In the rows, 128 means zero.
Turns in one plane each, and the order they were made in; the first pair answered
J_476 (before => after):
[145 174 122 132 138 106 118 181 153 166 119 134  82 130 142 124 108 148
  81] => [137 162 112 133 153 117 110 175 167 163 110 128  80 142 143 123 109 127
  79]
[134  60 119 125 135 124  94 128  86 115 120 157 118 126 110 177 139 118
 167] => [129  54 116 122 139 133  93 122  93 106 123 153 117 127 116 171 132 110
 164]
[144 145 133 133 107 144 149 137  94 131 148 130 161  93 130 119 111 139
 134] => [148 152 124 138 109 132 147 143  91 156 127 144 153 106 118 128 126 146
 143]
J_279 (before => after):
[144 170 165 143 118 124 110  77 154 155 122 112 148  85 153 131 127 153
 139] => [148 158 169 139 111 117 109  84 126 152 126 121 144  74 144 143 126 162
 153]
[115 142 152 116 139 164 152 111 200 108 132 132 127 158 164 115 138  90
 115] => [142 186 158 133 123 124 167 138 186 158 106 153 114 158 144 122 158 128
 124]
[104 165 119 118 122  65 155 130 142 138 114 123 136 103 135 120 157 176
 102] => [100 132 117 107 115  63 150 125 101 117 126 133 139  88 130 140 151 184
 113]
J_170 (before => after):
[154 151 153 134 100 124 147 155 107 141 167 134 147  87 115 125 114 153
 122] => [159 173 135 140 110 106 149 160 131 165 140 129 138 117 115 115 124 159
 112]
[122 126 147 141 103 106 139 128  86 166  97 126 129 133 117 155 135 165
 142] => [121 129 132 141 115 103 136 123 106 171  82 119 122 157 118 150 141 157
 135]
[119  99 133 102 128 159 136 140 147 110 121 109 108 158 120 109 137 109
 121] => [118  92 147 101 119 164 139 140 132 100 139 112 113 137 121 113 131 108
 129]
[167 144 137 124 129 141 125 160 132 139 159 165 135  99 113 133 169  95
 141] => [171 155 132 130 131 133 127 165 138 147 151 162 132 105 113 128 173 104
 137]
Pairs:
Between the rows of a pair lie 2 to 3 turns.
[148 171 180 147 130 155 171 129 150 132 178 117 183  91 172  77  98 146
 133] => [173 199 142 156 132  97 173 153 147 190 113 121 150 136 154  81 126 174
 133] | J_170 J_279 J_170
[120 124 125 104 105 109 153 127 109  80 158  97 132 107 152  98  89 146
 112] => [131 119 121 108  96  88 155 135  81  93 143 112 123 109 137 112  96 165
 124] | J_170 J_476 J_279
[144 161 159 146 112 114 147 152  40 140 155 139 123  75 122 115  99 190
 137] => [147 138 130 149 129  98 122 150  31 164 112 161 101 110 100 148 129 180
 153] | J_279 J_476 J_476
[152 107 162 126 101 109 150 156 111 122 152 152 116 113 127 164 130 139
  99] => [149 109 165 123  98 112 157 151 118 114 162 140 119 109 134 155 122 137
  90] | J_279 J_170
[200 164 126 171 177 120 163 134 192 190 115 115 157 166 168  79 141  85
  72] => [177 106 171 149 160 177 162 113 143 106 201 117 192  91 178  92  99  70
  89] | J_170 J_170 J_476
[116 158 167 123 102 117 150 130 146  73 176  79 133 118 169  93 110 147
 144] => [124 184 154 137 105 102 149 138 174 104 148  76 123 142 164  84 126 157
 138] | J_279 J_170
[124 151 147 132 133 154 136 118 174 102 146 111 135 128 148  93 116 116
 117] => [148 174 134 146 122 101 143 144 136 153 101 137 112 143 119 117 141 155
 134] | J_279 J_279 J_170
[132 140 151 133 105 145 134 154 121 113 167 141 132  93 146 111  94 149
 140] => [136 159 145 138 105 134 140 160 136 125 158 132 131 103 151 102  96 158
 129] | J_279 J_170
[117 127 119 143 142 116 118 118 162 145 114 126 134 125 140 124 161 101
 127] => [112 107 138 140 138 131 117 113 140 124 141 133 145 101 140 133 151  97
 136] | J_170 J_170
[124  72 111 119 148 139  88 112 115 109 117 148 118 134 120 156 140 103
 148] => [119  74 134 114 130 146 109 113  97  84 153 140 131 104 130 148 118 119
 142] | J_476 J_476
[152 166 164 136 100  88 149 148  93 146 113 113 159  84 140 145 152 117
 131] => [132  98 147 111 121 116 125 115  79  95 133 105 164  81 145 161 142  80
 133] | J_279 J_476 J_279
[131 156 135 123 131 137 139 137 159 143 101 137 113 156 125 131 125 121
 122] => [131 111 136 115 120 132 133 135  97 122 117 154 112 130 113 160 120 132
 147] | J_279 J_279
[132 159 150 133 140 142 111 144 137 154 110 130 162  98 127 128 155 134
 135] => [126 120 147 119 137 151 103 132 110 124 128 131 165  85 131 146 142 126
 146] | J_279 J_279
[ 97 101  91 110 156 146 124  91 176  74 129  61 132 152 173 101 102  92
  84] => [113 173 122 135 141 143 147 115 213 115 128  66 142 142 178  74 109 107
  76] | J_170 J_279
[100 143 124 125 128 149  97  93 159 120  88 122 128 156 154 106 109 110
 100] => [127 168 130 143 110 109 108 124 119 159  66 154 118 146 131 128 126 149
 122] | J_279 J_476 J_279
[137  93  95 161 151 150 118  97 122 119  87 172 128 143 130 168 147  87
 146] => [128  94 110 163 152 174 118  86 144 106 108 159 141 137 142 154 139  73
 134] | J_170 J_279
[139 161  99 147 128  93 141 156 144 168  77 142  93 127 139 135 157 141
  90] => [120  71  79 119 144 118 110 127 101 115  92 146  89 124 136 170 149 110
 110] | J_279 J_476 J_279
[129 125 124 140 147 138  94 120 148 154 103 164 117 142 104 147 165 105
 144] => [108 107 140 127 145 171 102  98 155 103 148 133 138 120 125 124 136  88
 128] | J_476 J_476
[127 117  90  90 118 122 143  90 122 109 127 128 139 187 162  76 116 127
 107] => [146 141  93 104 105  88 155 112  95 142 107 153 131 183 147  90 129 162
 122] | J_279 J_279
[137 172 107 150 120  99 151 148 165 141  96  93 127 147 137  99 131 143
 109] => [116 137 112 136 127 139 144 121 172  94 131  75 140 134 154  93 109 113
 103] | J_476 J_170 J_476
[120  67  63 115 169 115  74 116 135 128  72 132 106 176 117 166 155  89
 142] => [ 93  78 113 105 153 182  99  98 169  64 158  97 147 125 157 118 107  66
 112] | J_170 J_279 J_476
[123  53  65 120 142 119 107 102  98 124  87 140  76 183 138 139 134 113
 102] => [138  68 119 125  98 116 135 125  22 107 134 173  97 106 130 152 114 159
 128] | J_170 J_170 J_170
[118  65  96 116 113 105 108  91  95 110 123 115 115 147 120 135 125 107
 146] => [115  72 112 116 100 105 120  94  79  96 144 115 125 124 125 131 113 119
 143] | J_476 J_476
[131 119 163 134 128 154 119 133 102  88 163 171 156  88 136 145 131 133
 149] => [125 107 154 132 138 167 114 124 120  82 166 164 159  98 141 143 130 116
 142] | J_476 J_279
[129  98  97 111 168 126 111 111 139 112 115 102 117 170 116 113 130  82
 113] => [129 128 105 117 162 130 123 114 161 117 120  90 125 169 129  96 119  85
 101] | J_279 J_476
[151 220 153 157 133 129 134 157 201 194 103 146 147 148 118 109 144 124
 120] => [125 168 134 138 159 175 104 119 232 155 119 131 154 165 129 110 137  65
 113] | J_476 J_170
[148 146 107 125 135  88 153 156 178 129  87  94 119 149 135 123 132 121
 123] => [134  72 107 104 135 108 141 132 129  73 119  95 123 125 139 149 114 105
 137] | J_279 J_279 J_279
[107 173  87 144 147 124 120 115 171 158  64 135  93 195  83 116 179 119
 107] => [ 74 142 115 121 143 179 128  84 184  74 139  90 127 159 122  84 129  89
  84] | J_476 J_476
[129 125 141 108 132 123 169 136 130  85 206 106 172 104 145  92  90 174
  95] => [142  88 120 108 129  87 147 144  57 100 172 149 152 108 111 147 110 193
 135] | J_476 J_476 J_279
[134  79 122 103  99 109 159 120  72 106 136 116 126 107 130 144 108 172
 123] => [119  58 107  95 118 131 142 102  98  90 138 102 124 124 140 140 106 141
 114] | J_476 J_279
[126 124 154 122 121 146 141 118 101  94 169 130 149  74 145 108  98 141
 141] => [150 167 139 142 114  99 148 149  99 159 121 150 129  99 125 113 126 171
 146] | J_170 J_476
[144 156 146 144 132 138 133 147 144 154 103 149 126 139 107 143 146 142
 140] => [124  94 144 121 140 163 121 123 112 101 132 146 132 124 113 155 128 123
 149] | J_279 J_279
[138 180 110 145 142 102 158 138 167 154 125 103 110 171 125 133 122 130
 116] => [119 142 105 133 157 140 137 113 178 118 141  92 118 172 132 133 117  91
 115] | J_476 J_170
[172 135 141 151 104  99 147 142  77 113 162 134 118 114 109  94  91 188
 122] => [166 107 122 143 113  92 135 135  61 103 150 131 104 131 106 103  94 184
 124] | J_170 J_279
[161 133 155 135 139 143 103 108  79 142 144 193 196  97 103 105  92  85
 149] => [165 135 144 138 148 131  98 111  78 165 118 202 186 115  94 113 109  85
 154] | J_476 J_476
[153 138 116 126 110  82 153 143  80 133 119 138 108 113 115 127 122 168
 131] => [137 117 110 117 115  96 153 134  70 105 135 124 113 108 124 126 111 163
 126] | J_279 J_170
[131  92  87 132 149 112 139  93 134 125  82 105  92 178 101 135 126 109
 108] => [142 134 103 146 141 108 151 111 159 160  72 117  96 176  95 128 139 115
 103] | J_170 J_279 J_279
[151  86 153 107 107 123  95 139  50  98 136 168 124  90  87 162 154 119
 160] => [130  65 147  93 118 148  94 115  68  62 156 139 134  98 106 144 139  97
 142] | J_170 J_279
[115 125 104 133 146 129 124 122 142 121 107 106 120 153 131 118 127 120
 119] => [113 104 128 128 139 144 126 119 114  96 136 116 131 120 130 128 113 120
 130] | J_170 J_170
[101 102 119 131 143 143  90 113 173 121 120 131 126 150 122 143 139  74
 114] => [105 111 132 138 144 146  92 119 178 128 121 142 128 145 116 145 145  75
 119] | J_279 J_170
[107  99 124 107 116 133 135 120 117  86 156 106 119 109 127 127 111 131
 129] => [134 155 128 130  99  98 152 149 126 142 128 122 111 117 112 124 134 163
 129] | J_279 J_279 J_279
[134 157 112 131 102 108 142 147 176 131 105  97  98 187 129 116 155 154
  95] => [107  89 117 111 122 163 110 113 174  77 139  94 113 173 135 134 142 104
 104] | J_170 J_170
[128 137 148 155 157 142  90 132 169 190 108 147 135 107  84 154 147  87
 152] => [123 129 177 150 142 163 101 130 147 158 149 150 154  67  92 156 127  91
 157] | J_476 J_170 J_170
[137 180 130 140 107  83 130 153 136 182  83 119 115 167 107 108 140 180
 113] => [135 126 106 124 112  72 119 147  82 161  80 129 104 168  97 142 137 185
 133] | J_279 J_170
[134 186 116 137 124 101 148 159 176 192  92 142  92 136 117 121 183 129
 115] => [120  91  86 117 148 113 108 131 130 154  86 163  79 143 102 172 190  99
 144] | J_279 J_476 J_170
[181 123 125 107 127  73 106 142  97 148 104 121 122 105  83 169 102 154
 123] => [166  84 122  94 133  98  99 121  89 109 128 108 130  95  90 175  86 132
 124] | J_279 J_476
[113 128 128 129 164 166  95 100 186 137 115 135 129 143 121 130 144  81
 126] => [117 138 132 134 159 159  96 109 180 154 103 148 130 143 110 142 153  86
 135] | J_279 J_170
[107  82 174 106 116 161 123 115  94  70 191 135 131  73 125 147 110 109
 151] => [111 139 189 119 113 174 142 118 155  88 200 118 146  75 146 105 102 104
 125] | J_279 J_170
[108 112 122 138 129 146 110  97  80  59 188 123 149  86 151 131  78 104
 136] => [118 198 125 159 134 145 127 111 169 103 167 102 152 110 168  83  85 100
 100] | J_476 J_279 J_279
[109 157 115 104 124 146 139 116 183 108 103  88 118 126 145 101 120 132
 100] => [132 152 103 113 112  93 141 140 124 141  69 120  96 130 116 137 137 170
 130] | J_279 J_279 J_170
[162 168 173 158 119 101 139 130  94 155 120 187 120  71 100 145 133 163
 177] => [162 150 153 152 123  88 132 128  77 152 105 187 109  85  98 157 135 165
 180] | J_279 J_476 J_170
[131 147 169 146  92 142 149 141 115 152 149 160 145  78 120 132 134 146
 141] => [133 117 155 138  93 126 145 140  82 143 145 161 135  86 112 148 136 154
 148] | J_170 J_279
[128 113 129 113 112 118 137 123 118  82 162  98 151 112 146 109 108 136
 122] => [147 140 132 125  97  86 149 147 101 120 140 119 140 111 134 119 121 169
 131] | J_170 J_476
[112 101 109 120 129 126 141 129 125  93 149  87 103 153 152  86 100 128
 101] => [132 153 112 141 124 105 146 149 144 146 120 102  92 165 141  82 122 147
 101] | J_279 J_170 J_279
[118  67 155  97 152 150  71 122  74 131 141 186 138 131 111 197 154  93
 177] => [105  78 185  86 136 172  94 118  83  90 193 161 162  97 136 164 121  97
 160] | J_170 J_279 J_476
[137 140 108 121 146 107 115 128 148 156  86 134 119 164 121 136 147 122
 127] => [134 107 107 117 142 110 102 119 118 139  92 145 119 155 113 155 145 123
 139] | J_279 J_170
[134 130 187 131 107 169 133 132 109 122 160 173 158  63 117 141 114 119
 154] => [130 139 190 130 112 176 134 131 134 117 170 159 165  66 130 126 107 110
 139] | J_279 J_476 J_279
[141  94 118 119 121 101 133 136  64 123 132 139 103 123 119 155 115 157
 144] => [119 111 109 116 151 148 128 110 166 112 135  93 118 159 151 107 104 105
  98] | J_279 J_279
[113  50 119 109 124 130 107 104  85 105 118 145 122 143 110 165 136 106
 127] => [124  65 128 116 117 120 113 112  68 119 114 158 121 132 100 173 139 122
 140] | J_170 J_476 J_476
[119  95 109 114 131 117 125 127  82 112 138 123 119 128 131 144 125 130
 128] => [110 120 114 116 147 147 121 118 141 115 143 101 128 143 147 113 125 104
 107] | J_279 J_279 J_170
[130 193 181 147  75 120 174 161  66 130 170 130 156  61 120 111 102 192
 127] => [118 205  89 143 140 112 140 133 193 173  82  78 116 194 134  77 137 135
  76] | J_170 J_170 J_476
[120 121 126 139 114 114 148 133  96  84 135 112 124 102 125 123 113 125
 110] => [118 115 125 138 116 119 143 130  97  79 135 111 124 105 129 125 114 120
 109] | J_476 J_279
[157 107 126  97 149 117 118 123  79  58 139 113 102  74 146 124 126 100
 110] => [149 133 136 101 152 132 124 117 119  63 146 101 112  74 157 101 122  89
  91] | J_279 J_170
[ 97  65 136 122 130 175 104  95 115  75 162 115 137 127 139 155 150 115
 134] => [101 130 162 131 120 180 133 107 167  91 174  89 154 122 161 111 135 122
 104] | J_279 J_476
[128 160 116 143 151 151 138 113 167 142 106  87 139 180 142 144 140 112
 105] => [145 131 124 140 129 117 141 133  71 147 104 128 131 149 116 191 144 156
 145] | J_279 J_279
[123 115 155 145 111 160 142 138 114 121 162 161 143  92 123 152 125 136
 166] => [121 125 161 143 108 165 144 134 129 120 169 152 145  91 129 139 120 133
 157] | J_279 J_476
[150 145 108 144 129 103 117 145 122 155 114 179 120 139 121 161 154 101
 148] => [131 120  95 133 150 129 101 122 151 128 126 159 123 154 136 154 148  67
 136] | J_170 J_476
[117  82  95 117 167 158  93 119 160 117 119 134 116 152 125 129 156  97
 131] => [127  95 148 128 128 148 118 144  86 111 155 172 135  84 108 147 145 143
 161] | J_170 J_170 J_476
[150  99 121 116 121 128 139 129 105 115 125 116 144 105 121 118 131 143
 137] => [141  93 114 112 126 136 132 122 119 107 124 111 144 112 124 115 128 133
 136] | J_476 J_279
[142 138 108 136 113 122 100 106 140 166 102 140  54 164 113 133 159 125
 136] => [132  87 138 122 110 161  93  91 103 116 152 151  74 115 118 155 142 109
 153] | J_170 J_170 J_170
[110 117 128 112 128 112 109 130  80  73 158 114 121 110 137 141 137 139
 127] => [115 174 122 127 136 119 118 137 156 107 136  94 122 142 149 105 145 122
  95] | J_279 J_279
[124 108 106 122 173 149  91 101 183 119 103 113 124 173 135 140 134  79
 124] => [132 144 134 135 162 160 102 109 205 135 112 118 140 155 140 125 133  77
 121] | J_170 J_279
[123 133 152 130 106  91 158 145  64  93 145 126 135  98 122 105 106 171
 124] => [131 119 119 132 117  69 144 150  56 113 110 131 118 129 111 119 125 174
 127] | J_170 J_279 J_476
[154 115 104 111  76  83 114 151  88 137 135 157 136  94  96 153 124 179
 143] => [136  74  83  94  94  94  98 128  80 106 140 142 134 106 101 157 117 159
 137] | J_170 J_279
[123  76 120 134 142 135  75  95 145 121 100 127  97 145 131 159 138  88
 108] => [123  68 157 130 118 145  93 103 106  94 144 135 115  94 131 163 118 105
 119] | J_170 J_476
[119 145 153 136 132 131 149 108 104 115 159 132 137  97 124  96 112 141
 109] => [122 159 152 140 132 129 149 112 121 125 152 129 136 103 125  88 115 143
 104] | J_279 J_279
[120 171 168 158 103 140 157 144 182 133  76 173 147 133  99 106 146 132
 138] => [124 153 156 153 102 116 150 149 145 136  62 183 132 140  85 125 152 149
 153] | J_279 J_170
[115 165 148 124 110 131  96 176  96 205 118 152 135 101 109 129 169 116
 102] => [109 129 130 118 129 146  73 158 101 195 107 156 127 121 105 146 177  91
 105] | J_476 J_170 J_279
[ 92 174 151 108 139 107 127 125 218 137 151 105 141 145 185  81 123 115
  86] => [131 172 168 125 101  47 134 169 105 176 132 176 128 103 137 143 140 183
 146] | J_170 J_279 J_279
[174 219 111 157 125  98 154 169 137 201  72 143 104 168 118 113 170 137
 130] => [163 115  84 136 138  99 114 149  59 166  65 171  88 168  93 178 178 114
 170] | J_279 J_476
[122 127 102 115 108 128 118 108 154 126 128 106 148 156 128  67 106 105
  93] => [123 121 128 115  88 130 132 109 122 108 158 112 163 121 129  70  91 121
 105] | J_170 J_476
[ 98 112 105 107 116 124 153 121 160  83 151  91 101 140 152  62 113 110
 100] => [105 152 130 119  99 121 171 139 161  99 160  95 107 118 153  56 111 129
 101] | J_170 J_170 J_279
[111  53 131  94 101 143 119 118  83  62 170 120 133 121 153 141  83 112
 102] => [107  95 146 100  98 152 139 124 127  65 180  99 142 116 172 103  72 114
  77] | J_170 J_279
[114 162 145 130 127 171 140 108 183 110 165 103 159 141 147  81 118  88
 105] => [122 168 168 136 109 166 153 117 153 105 184 116 166 108 144  91 107 110
 114] | J_170 J_170
[120  94 118 114 134 159 101 130 121 114 117 153 141 149 141 146 155 131
 139] => [125 130 120 124 136 154 109 138 155 144 103 146 139 165 144 130 165 132
 127] | J_279 J_279
[130 163 133 129 112 133 150 141 123 125 145 120 139 118 145 110 108 141
 126] => [137 165 119 136 119 116 139 145 125 155 115 133 125 138 132 122 131 141
 133] | J_476 J_476
[135  95 124 125 113  98 142 135  78 107 141 139 134 103 117 126 125 192
 146] => [125  89 131 120 117 116 139 126  86  85 158 127 141  97 130 118 114 181
 138] | J_279 J_476
[120 122 147 123 134 138 128 120 145 104 139 105 139 119 140 117 110 107
 118] => [141 155 142 140 127 105 131 143 142 153 104 130 125 131 120 127 134 132
 128] | J_279 J_279 J_476
[137  79 134 129 133 141  86 124  84 131 116 181 128  97  97 191 156 110
 175] => [140  88 144 131 124 138  95 131  76 135 119 183 130  86  94 188 155 117
 177] | J_476 J_170
[160 162 123 132 130 155 119 119 166 155  89 172 127 156 140 193 153 112
 117] => [149 129 135 123 134 182 111 105 151 128 116 175 141 138 147 205 147  93
 127] | J_170 J_170
